Rows are one point carried round by a steady rotation, each followed by how many steps it has turned.
The counts run from 0 to 610.
[131  75 138 118 111 141 142 122 176 165 110 151 134 154 135 134 151  80
  81 113  84 128  75 169 139 130  88 110 125 156 148 144 153 129 138 147
 101 201 118 147 130 143 119 111 148 125]  173
[140  84 135 132 125 144 129 109 168 167 128 153 122 151 117 149 146  86
  73 163  66 153  70 179 160 136 106 122 146 124 165 139 149 139 118 143
 128 188 115 125 134 134 137 155 161 107]  421
[132 105 137 144 127 121 126 120 133 142 121 154 138 166 150  85 142 109
  85 111 104 169  79 150 132 126  74 105  98 122 158 149 123 127 143 127
  98 206  99 133 138 123 144 126 174 122]  519
[126  77 117 123 126 136 130 114 196 178 132 150 116 148 123 151 134  96
  96 175  73 135  71 163 152 135 109 138 138 141 150 130 154 145 102 145
 118 174 108 139 124 142 131 153 128 127]  555
[137 107 138 157 137 113 114 113 117 151 124 151 120 173 150  80 143 108
  86 125 109 167  83 123 150 146  80 110 100 109 159 140 134 139 138 118
 117 192  64 109 133 115 156 149 173 146]  267
[104  86 126 150 123 104 113 112 176 183 138 165 111 153 129 117 115 105
 119 181  87 143  68  91 171 128 114 126 112 134 156 110 149 151  84 125
 119 142  76 141 118 139 150 162 111 144]  350
[109  90 150 144 111 115 123  93 124 175 109 170 133 164 142 129 142 110
  97 137  89 108  81 104 175 147 110 124 111 129 167 114 157 121 129 108
 108 177  69 110 110 133 145 161 152 148]  21
[131  84 129 125 145 141 134 125 171 177 147 122 100 161 125 144 156  87
  94 165  79 134  73 146 141 133  91 141 127 114 129 144 160 140 118 149
 139 177  90 129 113 131 153 171 148 124]  548
[114  97 104 157 139 110 107 126 178 195 154 142 100 156 141 110 115 114
 126 193 106 147  74 108 160 122  81 136 103 137 139 123 141 150  99 129
 141 147  79 139 132 145 153 147 121 145]  339
[101  85 119 142 112 111 108 128 175 179 114 169 130 154 135 106 108 111
 122 137  96 134  82 125 136 126  85  99  93 160 156 118 130 139  96 147
  88 160  78 169 125 163 139 103  95 151]  108
[113  99 128 152 140 100 108 115 133 170 143 164 108 162 152  92 136 115
 118 157 105 140  84 100 161 124  97 122  91 114 154 124 138 141 113 115
 122 164  38 128 117 135 163 163 144 162]  607
[127  82 137 128 103 121 133 106 152 164 115 168 142 164 141 128 132  88
  80 101  87 141  77 156 142 140 106 102 116 141 170 139 129 124 138 130
  91 202 104 139 117 136 121 125 168 134]  39
[116  93 102 152 134 116 102 140 190 192 147 143 117 156 145  87 109 106
 127 167 123 154  73 119 133 119  71 127  92 141 130 131 134 143 112 143
 116 162 103 151 148 148 143 113 129 138]  458
[130 106 103 140 151 120 102 129 157 168 146 137  89 152 124 112 141 117
 105 175  79 166  77 145 153 126  93 122 109 122 139 122 129 149  79 150
 129 157  62 147 124 136 159 179 106 139]  213
[151  98 132 124 143 153 131 117 148 173 132 126 113 164 116 137 154  82
  78 147  71 138  85 158 148 145  98 123 136 107 148 144 157 138 115 139
 130 194  85 119 104 117 154 177 149 126]  418
[121  90 145 161 133 117 115  97 140 169 128 158 119 164 159  93 129 107
 110 134 127 135  75 121 150 143  91 143  99 130 157 126 155 130 147 106
 138 188  84 109 139 117 138 137 188 138]  269
[121  86 137 163 121 108 114 100 131 172 126 164 116 175 153 101 129 116
 107 154 113 138  69 102 171 139  88 138  96 125 158 121 150 141 140 108
 129 182  80 112 132 129 139 147 179 138]  140
[115  88 115 137 133 118 114 117 186 198 148 135  97 155 132 125 121 100
 117 187  89 134  70 120 155 126  89 142 124 135 143 118 148 151  82 136
 140 146  71 136 118 162 152 155 121 138]  215
[130 124 123 172 152  99 100 113 142 162 144 161 112 153 138  73 126 134
 108 157 116 177  62 108 161 121  90 105  87 129 150 117 115 148 109 120
 125 168  64 142 138 128 167 158 142 150]  600
[135  96 101 136 151 124 107 136 173 162 140 123 103 137 130  88 139 113
 107 152 100 198  75 153 134 120  67 109  92 133 133 143 101 138  90 140
 129 184 110 151 158 135 135 128 131 123]  325
[108  98 132 139 116 100 117 107 129 172 113 176 128 165 137 115 132 111
 112 147  95 113  82 102 160 131 110 115 118 132 167 113 151 146 107 127
 100 160  43 135 108 147 155 144 123 165]  489
[139  98 136 151 144 132 123 114 129 148 129 139 105 160 140  93 148 102
  85 124  96 165  77 141 145 140  79 114 101 106 154 151 126 130 145 120
 121 193  87 118 138 114 152 152 186 136]  401
[116  90 137 166 114 121 127  98 144 164 128 164 123 177 155  92 126 111
 104 135 125 147  69  98 160 126  79 122  89 131 157 131 151 123 149 114
 119 189  90 113 143 135 139 119 183 136]  264
[130 101 136 156 122 114 119 109 147 152 123 160 129 169 153  90 124 110
  97 111 119 159  75 126 144 134  84 102  95 138 161 134 106 121 149 121
  96 200 102 134 145 138 125 120 187 142]  389
[133  88 145 135 136 136 131  98 134 165 121 144 113 170 133 128 159  92
  82 133  86 114  76 142 152 143 103 122 133 107 151 137 164 136 134 120
 134 189  64 110 115 119 151 166 168 139]  284
[133  82 141 139 129 134 142  95 145 176 126 157 108 168 131 138 151  83
  95 149  89 118  64 141 162 147 100 142 134 128 157 138 168 134 136 123
 122 195  89 104 105 124 148 155 179 128]  285
[107  97 125 134 134  95 115 118 145 167 128 158 116 163 125 118 123 109
 116 166  78 132  82 103 151 131 111 115 111 132 144 114 145 141  94 141
 113 151  44 139 106 138 164 165 106 163]  354
[131  93 109 154 141 134 100 121 195 185 147 137 105 150 136 102 128 101
 116 188 101 173  64 152 146 120  75 134 104 139 133 138 129 141 109 136
 150 173 115 144 146 146 140 131 149 123]  200
[131  80 149 117 130 134 142 108 120 157 108 150 125 178 133 140 160  90
  80 119  77 122  75 141 145 138 105 117 131 113 166 141 155 128 125 139
 106 194  63 116 101 122 147 157 150 153]  160
[126  91 137 145 110 122 133 108 145 162 117 163 140 165 151  95 131  93
  96 110 123 135  75 138 130 123  74 113 102 136 153 146 150 123 159 121
 106 211 102 124 135 137 138 107 179 136]  517
[130  97 111 131 157 129 113 133 177 180 148 105  95 150 122 117 144 106
 101 184  84 158  79 148 148 130  82 141 124 104 126 136 145 146  95 150
 149 167  82 135 123 122 159 175 121 134]  79
[148  97 131 122 132 144 131 132 159 163 126 128 128 155 135 101 147  92
  80 104  99 161  87 174 119 125  73  98 106 126 147 157 123 123 143 146
  95 214 110 134 142 123 137 112 166 137]  51
[118  83 142 145 106 128 131 100 149 172 103 170 148 171 150  97 130 104
  89 109 118 138  74 123 134 142  86 107  94 149 163 142 145 122 157 136
  84 191  97 136 130 143 133 104 172 137]  512
[114 115 134 157 145  98 108 106 113 169 130 157 110 166 137  97 138 123
 103 151  93 140  82 104 171 136  86 114  93 118 164 122 138 140 123 117
 124 169  48 126 120 124 161 175 150 157]  9
[111  99 106 151 151 104  98 142 167 187 143 133  94 158 145  81 129 115
 128 158 115 155  83 108 145 114  67 124  90 127 124 124 139 143 100 133
 131 153  75 152 152 145 160 133 115 155]  462
[151  97 133 150 141 133 122 105 139 145 121 144 107 166 132 106 153  97
  82 144  86 170  67 155 160 138  86 118 119 110 162 142 128 136 135 115
 130 194 104 109 138 111 134 160 190 123]  406
[114 102 146 132 123 113 133 115 118 153  99 164 142 173 146 105 131 109
  82 100  89 121  88 124 140 135 102  92 107 134 160 134 130 132 133 127
  83 198  64 144 106 128 156 135 137 157]  504
[116 107 123 143 157  94 110 113 144 176 137 145 102 152 124 112 134 121
 115 166  88 152  87 120 152 125 104 116 105 114 145 118 136 142  81 130
 124 160  53 142 119 142 167 176 102 158]  348
[132 111 118 158 151 107  91 114 144 167 150 150 100 154 126  77 122 126
 113 172  99 181  94 116 155 129  96 121  95 110 149 126 115 147  99 124
 128 151  65 141 129 142 160 166 125 150]  471
[129  88 111 126 124 137 126 119 192 170 134 133 105 139 114 150 141  92
  91 163  64 161  73 170 152 135 106 110 150 138 154 142 135 144  84 159
 121 177 107 139 121 135 135 150 127 118]  556
[112  86 125 170 118  92 100 113 163 172 139 175 113 155 152  83 117 113
 138 169 129 159  73 101 164 125  80 121  91 138 151 112 129 146 116 116
 127 153  73 139 150 146 146 137 131 143]  598
[128 104 124 148 154 105 107 129 161 180 144 143  95 152 135 112 127 118
 117 175  89 162  82 116 152 127  87 122 109 117 137 115 136 158  80 147
 130 158  56 138 118 143 172 169 109 153]  343
[127 103 114 122 147 115 116 126 180 172 133 128  97 139 114 134 140 104
  98 165  59 149  81 153 148 120 114 108 123 117 130 127 142 149  73 151
 120 161  77 151 114 138 160 167  99 136]  89
[123 103 110 130 151 118 113 145 184 174 138 122 118 147 133 102 133 107
 106 140  92 170  87 149 114 115  62 109 102 130 114 143 118 142  98 154
 118 178  92 172 134 143 153 135 102 140]  450
[131 105 114 137 161 121 109 139 180 175 146 114  90 153 135 103 143 110
 105 175  98 164  80 141 135 128  70 128 111 117 122 145 142 159  95 149
 146 169  79 133 130 131 163 156 130 132]  203
[121  79 116 119 125 123 121 134 185 184 127 146 120 142 115 126 127 100
  93 150  70 167  80 170 140 120  83  99 119 144 144 131 122 148  96 159
 102 166  94 169 129 162 138 132 105 126]  567
[114  99 143 138 104 103 113  93 145 162 107 193 128 150 130 122 118 109
 104 150  95 141  76 116 182 139 123 101 117 142 186 107 128 140 113 129
  91 161  72 138 116 160 127 147 133 148]  491
[133 101 127 126 135 124 107 116 175 174 142 143 105 149 116 135 136 101
  97 170  75 165  72 164 170 127 102 112 126 127 155 129 129 147  79 148
 131 149  91 163 123 146 142 164 108 130]  88
[108  98 132 148 112 105 113 113 146 153 113 176 131 154 143  80 112 116
 103 113 130 171  80 119 147 133  93  92  87 155 165 129 105 133 126 125
  84 177  87 158 144 149 136 107 142 150]  249
[130  93 113 133 126 132 111 139 196 172 146 122 113 151 135 105 134  95
  96 146 111 185  76 167 130 119  54 112 102 141 143 138 119 140 114 149
 120 187 130 163 151 147 132 108 123 131]  319
[108  94 114 143 138 103 107 119 168 191 156 160  97 147 135 116 131 108
 123 184  96 130  78 113 151 128  94 134 108 132 147 115 155 151  95 135
 139 150  66 140 126 145 161 162 115 149]  344
[110  88 152 136  92 111 129 111 145 166 105 179 145 166 145 109 118 104
  83 113 109 136  76 130 140 139  94  95 102 152 176 132 126 126 134 128
  78 194  87 130 127 148 127 104 159 138]  507
[118  98 109 140 158 114 105 151 173 180 145 129 103 152 138  78 131 107
 121 154 109 156  82 125 120 111  58 117  84 129 117 142 124 151 107 147
 116 162  80 152 138 144 163 130 108 151]  456
[125 104 129 134 137 100 105 118 137 162 127 159 101 148 125 110 131 118
 102 167  77 151  91 113 167 123 113  98 116 131 157 114 132 154  84 130
 115 156  52 146 105 136 158 170 107 157]  353
[128 106 126 166 129 112 100  97 123 157 122 177 122 159 152  87 126 116
  97 140 128 169  67 110 171 139  92 114  86 124 174 125 121 130 138 121
 121 183  79 118 151 135 141 150 179 137]  136
[115  87 114 131 135 107 121 133 195 188 131 152 119 144 134  96 113 112
 115 142 104 165  76 143 136 115  79 105 102 160 146 130 118 150  94 157
 106 160 100 175 129 166 129 109 105 144]  577
[136  84 130 143 142 146 140 110 158 178 123 133 106 161 131 137 148  81
  91 166  82 120  78 145 146 141  99 140 135 118 141 132 175 132 129 128
 134 178  88 104 121 119 143 160 168 119]  414
[107 112 127 145 127 102 107 133 139 161 110 162 124 145 138  72 117 126
 102 127 101 158  98 120 128 118  74  98  85 134 148 127 113 141 102 134
  91 170  61 170 123 151 159 125 109 156]  116
[125 107 138 146 136 115 122 124 119 150 113 149 139 173 150  85 130 114
  96  96 127 138  85 119 128 135  68 109  83 125 148 145 134 116 152 112
 100 200  64 129 126 130 160 119 163 155]  386
[129  89 114 119 131 133 135 140 184 174 126 137 123 147 117 126 132  96
  91 130  70 166  81 183 129 120  87  91 122 141 149 140 126 137  87 155
  94 184 110 163 130 149 130 128 113 125]  438
[108  75 108 142 129 123 122 141 201 193 139 140 117 145 139 106 123 104
 114 150  95 156  79 135 125 114  67 123 109 157 120 142 139 139  99 151
 107 167 112 164 142 150 133  95 107 149]  447
[113  68 113 118 120 133 133 127 203 187 130 142 111 142 120 140 135  88
 107 161  65 124  76 153 148 132 105 114 137 141 141 137 157 150  86 147
 108 173 105 152 115 153 133 141 116 122]  560
[111 103 127 149 150  97 108 124 130 165 127 147 124 164 143  65 120 124
 113 124 106 147  93 101 136 121  69 102  79 137 137 127 119 139 117 131
 100 176  58 144 123 141 160 127 132 163]  122
[115  83 146 134 113 123 136 116 134 169  96 163 137 169 150 102 128 103
  94 101  98 115  95 113 133 129  82 116 104 140 164 140 153 130 138 132
  86 192  55 134 105 143 153 118 141 162]  505
[117 105 110 145 151 108 110 139 154 168 145 141 109 151 133  70 130 125
 107 155 111 174  93 116 139 119  66 112  76 127 133 125 112 143  97 141
 122 163  73 155 140 146 172 140 121 161]  590
[114  91 143 136 119 104 126 111 128 163 108 172 144 166 142 111 131 116
 110 127  80 120  93 108 159 141 106 105 109 133 161 121 153 144 108 128
  91 174  39 143  97 140 162 158 125 168]  494
[125  81 143 147 113 125 121  96 143 170 120 167 127 169 130 137 133 105
 102 144 100 120  71 124 177 150 120 127 121 122 174 136 158 132 134 119
 121 183  84 111 117 126 137 155 182 136]  151
[111 113 124 129 122 102 106 127 156 168 120 160 131 142 126  93 120 123
 101 134  82 166  87 133 136 116  89  71  93 147 156 117 108 143  99 144
  91 173  77 175 131 155 149 122  93 154]  110
[134  94 128 109 142 144 137 128 165 170 125 118 121 152 127 123 154  91
  83 113  75 143  92 174 116 131  67 112 130 134 137 146 147 135 114 157
 105 201 100 152 122 128 148 129 117 136]  305
[110 113 148 139 121 105 120 106 117 156 115 169 128 165 125 112 139 117
  89 122  78 140  90 126 156 138 122 100 115 117 164 115 138 140 115 131
  99 169  33 140  95 136 159 161 115 163]  493
[125  87 118 106 136 121 139 137 177 181 121 127 109 146 115 129 133  92
  98 145  66 127  93 159 126 129  87 118 124 129 128 137 147 149  84 161
 108 177  85 155 116 150 161 142  93 141]  564
[130  86 107 139 146 123 120 126 187 188 161 121  98 143 135 104 132  93
 121 176 113 144  71 134 130 123  72 135  97 134 118 135 149 142 111 140
 143 169 108 140 141 130 140 134 135 119]  199
[138  79 125 129 119 148 145  99 180 176 127 138 106 158 126 155 143  84
  92 151  74 132  63 159 148 142  97 128 143 121 145 147 162 134 122 134
 130 180 101 119 118 130 129 147 152 120]  420
[134  99 153 129 129 126 134 100 120 153 113 151 116 177 131 124 156  99
  80 133  75 130  80 134 150 142 107 100 123 106 162 136 150 131 120 130
 108 195  60 112 104 112 154 168 163 151]  154
[116  91 112 109 144 135 124 142 175 180 132 128 127 155 128 113 134 101
  92 134  68 145  98 153 109 125  65 121 106 134 112 141 145 135 106 155
 105 189  90 156 123 152 151 129 104 144]  440
[115 106 146 132 127 120 137  96 108 159 110 157 123 174 125 113 143 105
  83 131  73 131  85 125 144 146 115  97 122 119 163 139 149 135 130 128
 105 181  52 116 106 124 152 168 150 159]  25
[144 109 107 149 153 140 116 144 183 162 147 111 104 153 131  94 146 103
  96 155  92 191  71 161 136 124  66 123 103 117 131 146 115 141 112 152
 128 191 117 145 143 131 144 140 137 115]  196
[121  72 110 125 122 127 118 139 202 190 125 140 128 147 129 125 131  88
 105 143  89 151  72 160 130 129  68 115 111 159 134 135 136 133 105 151
 112 181 113 163 127 159 130 103 116 132]  442
[122  71 114 134 126 143 131 135 195 185 132 132 122 164 143 108 141  88
  97 125 110 138  78 163 117 128  64 123 116 144 129 158 152 132 131 143
 114 200 128 144 136 140 143  96 137 128]  183
[117  94 130 168 132 103 112 101 135 173 133 167 123 165 157  90 128 115
 116 140 130 135  69  95 150 131  82 129  88 131 149 126 151 138 142 110
 121 179  65 110 136 131 156 145 174 152]  134
[117 106 120 165 141 101 103 114 141 173 143 157 110 159 143  83 119 112
 118 154 117 144  81  91 153 128  87 135  86 130 147 118 139 147 113 118
 125 159  63 130 128 132 160 156 141 160]  602
[114 102 124 142 115 102 105 133 167 167 127 169 128 140 128 105 123 119
 108 140  77 165  85 143 165 121  97  90 120 148 158 117 113 144  80 144
  89 154  70 174 121 157 132 127  85 144]  104
[101 101 128 144 100 101 113 118 158 168 109 185 138 151 142 104 109 118
 104 135  96 146  79 122 153 123 109  89 100 158 168 117 116 141 102 139
  79 172  77 167 120 163 131 118 109 150]  238
[128  75 137 112 131 142 139 120 161 167 119 139 126 160 119 149 148  80
  80 127  73 117  83 164 135 137  97 123 131 120 141 140 170 138 119 143
 111 194  93 131 105 130 142 148 141 143]  295
[127 102 136 159 127 110 108  92 134 157 124 178 119 160 142 100 124 114
 109 162 107 159  68 112 175 133 115 119 115 126 178 117 122 138 121 113
 113 168  77 121 129 138 147 157 167 141]  12
[118  74 138 123 116 136 141 116 154 179 113 149 134 164 135 135 142  88
  87 127  78 106  78 141 146 144 107 118 131 132 157 141 182 138 140 133
 107 187  75 119 103 136 134 140 152 143]  161
[144  86 134 129 145 140 127 107 153 173 128 130 110 164 143 119 159  87
  75 144  74 135  74 145 153 139  88 132 129 110 149 155 165 142 121 135
 138 193  85 108 112 111 150 169 169 134]  413
[116  93 125 167 125 102 110 113 142 168 133 168 121 176 158  81 123 125
 120 144 135 146  80  91 155 128  78 129  82 135 154 124 144 127 135 111
 114 172  76 127 136 139 155 126 163 146]  129
[141  97 130 148 154 139 130 114 145 172 140 122 109 163 138 106 160 102
  79 132  98 155  77 147 129 133  62 125 109 107 140 150 134 136 143 130
 128 205  93 104 131 110 157 148 180 130]  531
[109  88 119 140 118 105 102 122 183 179 128 172 108 138 114 130 121 111
 107 185  70 156  68 136 170 126 115 111 122 146 161 115 123 155  90 139
 116 142  77 158 113 156 131 153 105 130]  222
[113  97 147 117 118 115 129 110 122 163 102 173 144 162 135 110 135 111
  88  98  95 113  92 123 147 136 104  91 105 136 160 124 142 139 115 126
  91 175  50 137 100 135 158 146 129 164]  499
[141 104 131 148 127 126 119 111 147 152 129 144 116 158 146  89 146 105
  80 131 107 177  69 151 144 130  75 114 101 131 157 155 116 125 156 121
 110 204 120 122 152 115 133 122 183 117]  524
[126  68 144 123 110 130 132 120 178 170 115 146 131 167 120 148 142  84
  70 145  71 141  70 168 146 144 106 114 143 141 161 146 152 132 122 144
 110 194 114 135 115 137 120 132 141 123]  297
[119  84 105 154 146 126 110 138 195 187 153 127 101 147 144  95 127 106
 122 178 109 149  84 130 127 117  63 133  99 132 116 133 138 141  99 142
 130 168 101 137 151 141 157 133 130 145]  328
[134  94 122 119 131 140 143 138 155 173 109 121 123 162 134 109 156  91
  80 102  76 121  89 175 102 138  64 110 116 132 130 159 154 136 133 147
 110 214  96 145 116 132 152 120 143 140]  176
[131 108 129 161 121 100 107 110 130 154 129 172 123 156 154  79 123 120
 102 126 124 164  78 118 161 129  88 101  81 127 168 134 113 130 143 113
 108 181  92 133 145 138 139 130 165 139]  260
[129 116 138 148 133 128 125 129 125 160 118 134 118 165 147  82 144 110
  81 105 106 161  81 143 131 124  61 113  88 113 139 155 132 134 148 132
 104 209  89 136 131 119 151 127 166 143]  520
[138  85 134 123 130 150 128 124 169 162 117 137 113 149 111 147 163 100
  72 142  61 151  79 175 155 138 102 109 146 114 163 133 135 141 112 141
 117 189 102 142 120 124 127 166 145 118]  422
[141  90 122 124 146 135 123 119 167 166 135 129 103 144 115 139 152  95
  82 161  59 163  83 167 145 136 102 118 133 108 143 137 147 143  90 151
 132 182  82 134 116 125 156 176 125 124]  552
[133  92 141 117 123 136 131 112 130 150  99 143 127 170 121 127 156  89
  63 111  71 144  81 171 145 133 110  92 131 130 169 141 131 133 123 133
  95 193  87 134 102 126 136 157 155 136]  164
[119  83 125 117 134 151 138 148 175 174 127 121 118 164 146 109 146  88
  92 115  91 129  85 164 115 137  59 119 109 132 122 150 154 123 131 146
 114 205 111 145 125 125 155 118 140 139]  182
[127  83 134 122 125 134 146 122 158 159 108 140 137 175 145 116 146  98
  82  95 100 115  81 146 115 138  77 110 117 135 143 149 163 132 144 133
  97 207  91 131 107 125 153 123 154 144]  42
[115 110 129 144 133 102 115 105 130 163 109 173 122 159 134 117 131 118
 107 149  85 138  82 100 159 130 120 108 112 116 161 117 147 149 103 116
 107 159  45 142 107 132 154 167 119 158]  488
[121 110 112 155 145 102  92 123 159 171 150 141 104 156 144  84 121 122
 123 170 108 155  82  95 141 126  72 130  92 120 133 125 129 153  98 131
 138 165  62 140 133 133 163 151 120 150]  467
[ 96  88 136 136 103 106 123 105 151 175 112 171 135 161 139 113 115 108
 113 127 111 120  78 110 166 129 105 107 110 155 164 109 142 143 108 126
  91 161  57 146 112 156 155 127 124 153]  366
[127 110  99 156 163 109  94 142 162 173 149 127 106 140 141  79 129 117
 112 161  98 177  90 114 129 112  68 119  75 129 126 127 122 151  92 146
 125 158  74 153 132 131 169 145 116 150]  461
[139 104 139 175 138 120 106 105 118 157 131 152 110 154 153  83 140 116
  88 131 115 174  74 126 160 142  95 112  88 114 164 134 118 130 143 115
 113 186  83 120 143 121 137 150 184 135]  266
[151 105 128 150 137 139 121 107 156 157 135 132 107 159 135 114 153  97
  84 152  94 176  71 162 155 137  80 127 106 115 159 148 132 140 139 128
 129 198 108 121 139 115 138 157 176 117]  535
[120  90 104 160 141 115  98 126 185 191 153 135  97 147 131 100 118 110
 131 186 118 156  70 114 148 118  79 140  98 133 137 136 132 148 100 132
 146 152  93 135 135 152 138 140 136 125]  334
[129  98 116 119 140 129 118 147 187 169 127 131 120 144 125 103 139 101
  91 133  81 173  94 173 121 117  72 102 106 140 141 140 119 136  92 154
  99 179  99 165 127 141 149 131 109 136]  444
[133 104 110 141 140 122 102 119 180 173 146 125 101 143 108 127 127 109
 104 188  76 178  66 159 158 120 102 121 118 121 151 133 127 146  78 155
 136 167  91 145 125 133 145 173 121 129]  83
[125  98 105 158 142 118  97 133 181 179 144 139  99 135 134  98 130 107
 111 189 114 180  61 132 152 120  86 127  98 134 142 124 111 151  92 138
 142 156 108 152 160 151 138 137 129 123]  335
[111  84 109 145 138 126 113 143 196 191 140 128 117 157 149  91 122 102
 125 142 110 147  80 128 129 116  51 123 100 156 129 128 138 143 110 155
 120 172 100 156 133 147 146 108 113 137]  452
[125 110 143 143 135 113 123 119 107 156 107 159 135 169 156  79 134 114
  86  97 103 143  93 125 125 131  85  97  94 133 161 142 111 131 130 122
  79 188  57 145 115 137 156 124 140 156]  380
[140  93 115 115 137 136 109 119 171 169 129 127 111 149 112 148 145  93
  93 153  62 157  82 173 148 130 103 107 134 119 142 139 137 144  96 157
 121 179  92 149 111 137 153 159 118 131]  557
[115 112 117 157 136 100  95 115 160 174 145 166 107 153 132  86 111 131
 122 180  99 184  67 131 172 122  94 119  93 131 157 128 108 152  86 133
 135 147  83 148 137 132 141 157 127 132]  470
